In the data rows, zero lies at 4.5, halfway between 4 and 5.
Here are some points:
[3 8 2 5 3 5 2 4 9 4 3 6 5 9 7 2 5 3 5 3 4 5 0 9]
[8 4 7 7 6 3 4 3 4 4 4 5 5 3 2 8 4 6 5 7 3 5 6 2]
[2 8 8 3 3 8 1 3 5 6 4 7 5 5 5 8 5 4 7 4 4 3 7 5]
[5 5 7 1 4 6 4 3 5 5 4 5 5 5 5 4 5 4 4 4 6 5 4 3]
[5 4 8 4 5 5 5 4 4 3 5 1 4 6 4 7 3 4 7 6 4 4 6 5]
[3 4 3 6 5 6 4 5 4 8 4 0 3 3 5 3 5 5 3 6 6 4 4 6]
[5 0 5 7 6 4 4 5 3 5 2 4 3 4 3 4 7 7 3 4 4 6 7 4]
[5 6 6 3 3 4 6 4 8 3 1 4 6 6 4 5 3 4 5 5 5 3 5 4]
[3 6 4 3 4 4 7 5 5 6 4 6 4 5 6 3 7 1 5 5 5 4 2 4]
[0 6 5 3 5 4 4 2 5 6 5 4 5 8 7 6 4 2 7 4 4 6 5 5]
[6 5 4 6 7 5 9 0 4 4 5 6 4 4 6 2 7 4 2 7 5 6 3 4]
[0 3 2 3 4 5 3 2 4 5 4 4 5 6 5 6 4 6 6 4 4 5 3 5]
[3 2 9 2 5 2 5 5 6 0 3 6 6 6 5 4 4 2 4 4 6 5 3 7]
[4 5 0 5 2 4 5 4 9 3 1 7 5 6 7 0 7 0 7 4 3 5 2 9]
[5 6 4 2 5 3 4 4 4 0 3 6 6 5 3 2 4 6 7 4 6 5 4 9]
[4 5 6 4 4 4 4 5 5 2 3 5 4 4 3 6 4 3 3 5 6 5 3 7]
[5 6 5 5 4 6 7 0 4 3 4 4 4 6 4 3 7 3 5 4 1 7 3 6]
[3 5 6 6 3 4 2 6 3 3 5 4 5 5 5 4 3 6 6 3 5 5 3 7]
[7 7 5 5 5 3 5 4 7 2 5 4 5 5 4 6 3 5 6 6 9 4 6 1]
[5 4 5 5 4 6 5 4 5 5 5 8 4 3 8 5 6 5 4 6 9 5 4 6]
[5 5 6 3 3 4 3 4 5 4 2 5 4 4 4 5 3 3 6 6 6 6 4 5]
[4 4 3 7 0 5 0 6 4 4 6 3 4 5 5 5 4 1 5 5 5 5 4 5]
[6 6 2 7 5 4 6 5 6 4 5 4 2 6 6 1 6 2 5 4 3 6 3 4]
[2 4 6 9 1 2 4 6 7 5 3 3 9 5 3 6 4 8 5 6 4 5 4 7]
[3 7 5 3 4 4 4 5 4 4 6 5 4 5 7 3 5 6 4 5 5 4 4 6]
[5 5 4 5 4 6 0 6 6 5 4 3 3 3 6 4 3 3 6 3 4 2 5 4]
[5 8 5 5 4 6 4 2 5 6 5 5 6 4 4 5 5 4 4 4 5 4 4 2]
[5 6 3 6 5 3 4 5 7 5 3 5 7 6 6 4 5 5 5 4 6 4 5 3]
[3 4 3 2 5 2 5 7 6 5 4 5 5 6 4 3 4 2 5 2 3 6 1 6]
[3 5 6 4 4 6 4 3 6 5 5 4 4 5 6 6 3 4 6 3 5 4 4 3]
[4 5 4 6 7 4 6 5 5 7 5 3 4 4 3 6 3 5 7 5 4 4 6 3]
[4 2 4 8 3 4 3 3 3 6 4 4 5 4 2 6 5 7 3 4 2 4 6 5]
[6 0 4 4 9 0 6 5 0 4 8 5 2 1 0 5 4 9 1 6 4 4 5 3]
[6 5 6 4 5 6 4 4 5 9 4 5 5 3 3 8 5 5 5 5 5 5 6 5]
[3 4 4 3 5 7 4 2 6 3 5 7 5 6 4 5 4 4 5 5 5 6 6 5]
[4 5 6 4 4 4 3 5 4 4 6 6 5 6 6 4 8 5 0 5 6 5 4 4]
Here are 16 more points, each followed by its number:
[5 5 3 6 4 6 5 4 6 3 4 5 4 5 5 4 5 4 4 5 4 4 4 5] 0
[2 6 6 3 6 6 5 5 7 4 2 5 7 6 5 4 6 2 6 4 4 3 6 6] 1
[4 5 4 6 5 3 5 6 5 6 6 5 3 5 6 2 5 3 6 6 3 4 1 4] 2
[6 6 6 4 5 6 4 4 7 6 7 5 6 7 6 5 4 3 6 4 3 5 7 4] 3
[4 7 5 3 3 3 6 5 9 4 4 4 5 5 5 2 4 4 5 2 4 6 4 4] 4
[3 3 2 8 5 4 6 5 3 6 9 2 5 3 3 5 1 8 5 7 7 4 5 1] 5
[3 3 3 5 4 3 3 4 4 2 4 5 3 6 5 4 5 2 3 3 4 4 3 6] 6
[5 7 5 5 6 5 4 3 5 5 5 4 9 4 5 7 5 6 4 5 7 3 4 5] 7
[5 1 4 7 5 4 7 5 4 6 5 0 4 1 1 7 2 9 2 6 5 5 4 2] 8
[4 3 5 4 4 6 2 6 3 9 6 5 6 4 3 5 5 4 4 5 5 4 6 3] 9
[3 7 3 4 4 3 5 5 4 4 4 5 5 2 5 3 4 3 3 4 6 5 4 3] 10
[6 1 3 3 8 3 4 5 0 4 7 6 1 3 2 4 5 8 0 6 4 6 5 1] 11
[0 4 4 3 3 4 0 4 4 3 2 7 6 7 3 8 7 3 3 1 2 3 3 8] 12
[4 3 4 5 2 6 3 5 4 5 5 4 5 5 5 4 4 6 6 4 3 6 3 6] 13
[2 1 1 4 6 3 5 1 1 4 5 4 5 3 2 6 7 6 2 6 5 6 2 6] 14
[4 6 5 5 5 5 5 3 4 4 5 5 4 2 5 4 6 7 0 4 3 5 6 5] 15
Which two of these numbered points are nearest to each point below, looking only along the 8 directions in which the first points spread most? Their numbers follow each, nearest first.
[5 3 1 5 4 3 0 5 3 6 3 5 3 5 5 5 7 5 5 3 3 5 7 8] > 13 6
[3 2 5 7 6 4 6 4 3 5 5 1 4 0 1 6 1 9 2 6 5 5 6 3] > 8 5
[6 4 3 4 5 4 5 3 4 4 4 4 5 3 4 5 5 8 2 4 3 6 6 3] > 15 14
[8 4 6 6 4 3 3 6 6 4 6 2 4 3 4 6 3 5 4 6 4 4 5 1] > 5 9
[5 5 3 4 6 4 6 6 5 7 6 4 5 5 5 1 4 2 6 4 1 5 3 4] > 2 10
[5 5 0 3 3 4 8 4 7 4 4 4 6 6 5 4 3 2 5 5 4 6 2 3] > 4 2
[6 3 4 3 5 3 1 7 3 2 3 7 2 3 2 4 6 7 4 4 6 6 2 9] > 6 13
[1 1 2 5 5 5 5 4 2 6 3 6 5 5 3 6 8 9 2 6 2 5 6 7] > 14 15
[4 6 6 8 5 3 8 5 4 5 6 4 5 5 2 9 4 6 5 3 4 5 6 2] > 5 7
[2 1 1 4 9 6 7 3 2 8 5 5 7 2 3 6 9 8 2 7 5 5 2 5] > 14 15
[4 7 0 5 4 4 5 8 5 3 5 5 5 5 4 2 5 2 5 3 4 4 5 3] > 2 10
[5 9 5 9 3 4 3 4 7 5 4 6 4 5 6 4 6 4 5 4 4 5 4 7] > 0 13
[7 0 4 2 9 0 6 5 0 4 7 5 2 4 0 3 4 9 1 6 3 5 4 2] > 11 14
[5 6 4 6 3 3 6 4 6 4 6 4 4 4 3 5 6 3 4 6 1 5 3 4] > 0 2
[5 0 4 4 9 0 9 3 0 4 8 4 2 2 0 5 4 9 0 7 4 3 3 2] > 11 8
[4 8 4 4 6 6 7 8 6 3 3 2 5 5 4 4 0 2 3 4 5 4 0 3] > 4 10
[2 5 4 4 3 3 5 6 6 6 5 5 5 2 5 4 6 4 3 6 6 6 4 2] > 10 7
[7 4 6 3 5 7 2 4 2 8 6 3 5 3 4 8 3 6 4 7 6 4 7 3] > 9 7
[1 7 4 2 4 3 4 3 6 2 3 7 6 6 3 4 5 4 4 4 5 5 7 8] > 1 4
[4 5 3 4 4 3 7 4 4 6 4 6 4 4 5 2 5 2 4 4 3 3 2 5] > 2 10
[4 4 5 0 4 5 4 2 7 5 3 3 5 5 3 4 4 5 5 3 6 5 5 6] > 1 3
[7 3 4 3 5 4 3 4 4 5 5 8 3 4 7 5 5 3 5 5 8 4 3 6] > 10 0
[5 0 4 3 9 1 6 4 0 5 6 3 5 1 0 3 4 7 1 6 6 3 6 3] > 11 8
[4 6 5 4 4 7 5 4 4 5 5 4 7 5 5 4 1 6 3 7 6 4 5 3] > 7 3
[4 4 4 3 3 3 4 6 6 3 3 4 7 6 3 4 6 1 6 5 6 5 3 5] > 4 1
[1 5 5 4 4 7 5 2 3 5 6 3 4 4 4 6 3 5 3 4 6 5 7 2] > 9 3
[4 2 3 4 3 5 1 3 4 3 4 3 7 6 5 5 3 3 4 5 3 4 5 6] > 13 6
[6 7 6 5 4 8 3 1 7 8 5 5 5 3 9 4 3 4 5 6 5 4 6 3] > 3 7
[5 2 3 7 5 4 6 3 3 2 6 0 5 2 1 5 2 9 2 7 5 5 3 4] > 8 5
[4 3 2 4 5 7 4 2 4 7 6 3 5 5 5 6 3 6 4 4 5 4 5 2] > 9 3
[4 0 4 4 9 1 9 4 0 6 7 5 4 0 0 5 6 9 0 7 3 3 5 3] > 11 8
[3 6 6 2 3 2 7 8 6 0 1 6 4 7 4 2 3 0 5 4 7 3 5 7] > 4 1
[6 5 4 7 5 2 6 5 6 6 2 5 5 6 7 3 5 3 5 6 2 7 6 6] > 0 2
[3 3 5 8 6 3 4 4 5 4 4 5 6 5 1 6 3 6 4 5 9 0 5 5] > 7 5
[1 4 2 2 3 9 3 5 3 6 3 6 5 6 5 7 6 5 3 4 4 7 5 8] > 12 13
[4 8 4 5 3 9 4 2 6 7 3 4 4 4 8 4 4 4 5 0 4 4 4 3] > 3 1
[1 2 3 4 5 5 4 3 2 6 6 3 4 3 3 7 7 8 1 5 3 4 5 5] > 14 15
[2 5 7 4 5 6 5 2 6 7 7 3 6 5 4 7 5 5 7 2 1 5 7 2] > 3 9
[6 3 6 9 5 5 6 4 3 5 7 0 2 3 1 8 2 9 2 7 6 5 8 2] > 8 5
[6 4 9 5 8 6 2 6 4 7 7 4 3 3 5 4 4 4 3 5 4 5 8 0] > 9 5
[2 4 6 2 2 5 1 6 6 3 3 3 6 7 4 4 5 4 5 3 4 2 3 7] > 12 13
[2 4 4 5 4 5 4 4 3 4 4 4 4 6 4 7 4 5 5 2 1 4 2 5] > 13 6
[3 6 3 2 4 5 4 4 7 5 7 5 8 6 4 6 6 5 6 3 4 8 4 5] > 1 3
[3 4 6 4 5 6 3 6 3 4 4 4 5 3 4 6 3 6 6 4 5 5 6 2] > 9 3
[3 4 4 3 0 5 4 4 4 3 2 3 4 5 4 5 5 5 5 5 2 5 4 5] > 13 6
[5 4 4 5 4 6 2 4 3 4 1 5 6 5 5 5 7 4 6 2 3 4 6 6] > 13 0
[5 4 5 7 5 4 4 6 5 4 4 6 4 5 7 4 6 2 5 4 4 4 5 6] > 0 6
[6 1 5 6 5 4 7 4 3 6 8 0 3 1 2 7 1 9 2 7 4 3 5 2] > 8 5
[6 3 7 4 5 6 4 9 4 7 6 4 5 4 4 5 5 6 3 5 5 4 5 3] > 9 10
[5 0 5 4 9 2 5 6 1 7 7 6 3 3 2 4 6 7 3 5 5 3 3 5] > 11 14
[4 5 4 5 2 5 3 5 6 5 3 2 5 4 5 4 4 5 4 5 4 5 6 6] > 13 0
[5 0 4 8 5 3 6 5 3 5 6 2 6 1 2 7 2 9 2 5 6 3 6 1] > 8 5
[0 4 2 4 1 5 2 5 4 6 2 5 7 6 4 3 6 5 7 3 3 5 3 7] > 12 13
[2 3 4 1 9 5 4 1 1 6 4 4 2 5 4 3 4 6 3 6 4 5 6 4] > 14 15
[4 6 4 6 6 4 6 4 4 5 3 5 3 5 6 1 7 2 4 4 3 3 1 4] > 2 0
[6 5 5 3 4 5 4 5 6 5 4 5 5 4 4 5 5 3 9 5 5 6 5 3] > 3 1
[5 5 5 5 4 4 7 1 1 5 6 4 4 5 2 5 5 6 4 7 5 4 5 3] > 15 14
[7 4 4 6 4 3 4 4 6 2 3 5 2 5 3 5 4 3 5 4 3 4 6 6] > 0 6
[5 6 7 7 4 5 5 5 5 4 5 3 6 5 5 7 3 9 5 6 4 5 7 7] > 7 13
[3 5 5 9 3 3 5 7 7 3 3 2 7 5 4 6 6 9 3 6 6 3 5 6] > 7 13
[4 7 6 5 4 5 6 4 6 4 4 9 3 6 5 4 4 3 5 1 4 5 4 5] > 1 0
[5 2 4 8 7 3 9 3 2 7 7 0 4 4 0 6 0 9 2 6 4 6 5 2] > 8 5
[5 5 4 4 3 5 7 4 6 4 4 5 7 4 6 3 5 3 4 5 4 4 6 5] > 0 4
[6 1 4 6 5 4 3 6 4 5 6 6 7 4 5 4 7 6 3 5 3 6 6 5] > 15 13
[4 7 4 5 3 6 5 3 5 5 3 5 9 6 4 5 5 4 6 6 5 5 5 6] > 1 3
[4 3 6 4 4 6 3 5 3 4 5 5 3 3 3 6 4 5 5 5 7 4 6 5] > 9 15
[5 6 6 7 6 6 4 6 5 9 6 3 3 5 4 6 3 3 5 5 3 2 4 5] > 9 3
[5 4 6 5 3 7 2 5 4 6 6 6 4 4 5 4 4 4 6 6 3 3 5 2] > 9 3
[5 0 5 6 8 4 3 7 2 6 6 9 2 1 4 5 8 7 6 4 0 4 5 6] > 14 15
[3 6 6 4 5 5 7 4 7 3 7 5 6 6 4 2 4 4 6 5 7 5 5 4] > 4 1
[1 3 2 6 4 5 6 1 3 5 4 3 6 3 3 6 5 9 0 5 3 4 2 4] > 14 15
[6 8 4 3 4 9 4 5 4 8 6 5 7 6 9 3 4 3 5 4 5 4 5 0] > 3 10
[3 7 4 5 2 4 5 6 5 0 0 4 3 5 4 4 4 5 7 5 8 4 6 6] > 4 1
[5 5 4 1 5 4 3 3 4 3 4 6 5 6 4 5 3 5 5 3 5 3 4 5] > 1 10
[6 3 6 4 4 3 5 4 5 4 3 4 5 4 3 6 3 5 4 4 7 6 7 5] > 7 0
[5 3 3 5 5 6 3 4 2 5 4 6 6 2 5 2 4 5 3 4 3 4 4 4] > 15 0
[4 1 4 4 3 4 2 4 2 6 3 2 3 5 3 4 4 4 5 4 5 4 4 5] > 13 6
[3 4 8 2 4 7 3 4 7 5 5 7 5 5 5 2 6 3 5 5 5 5 1 4] > 1 10
[7 8 8 4 5 4 7 5 8 0 4 4 6 4 5 4 1 6 6 7 9 5 6 1] > 7 4
[5 8 6 6 3 9 5 4 7 7 4 4 4 3 9 3 3 3 5 5 5 3 5 3] > 3 0
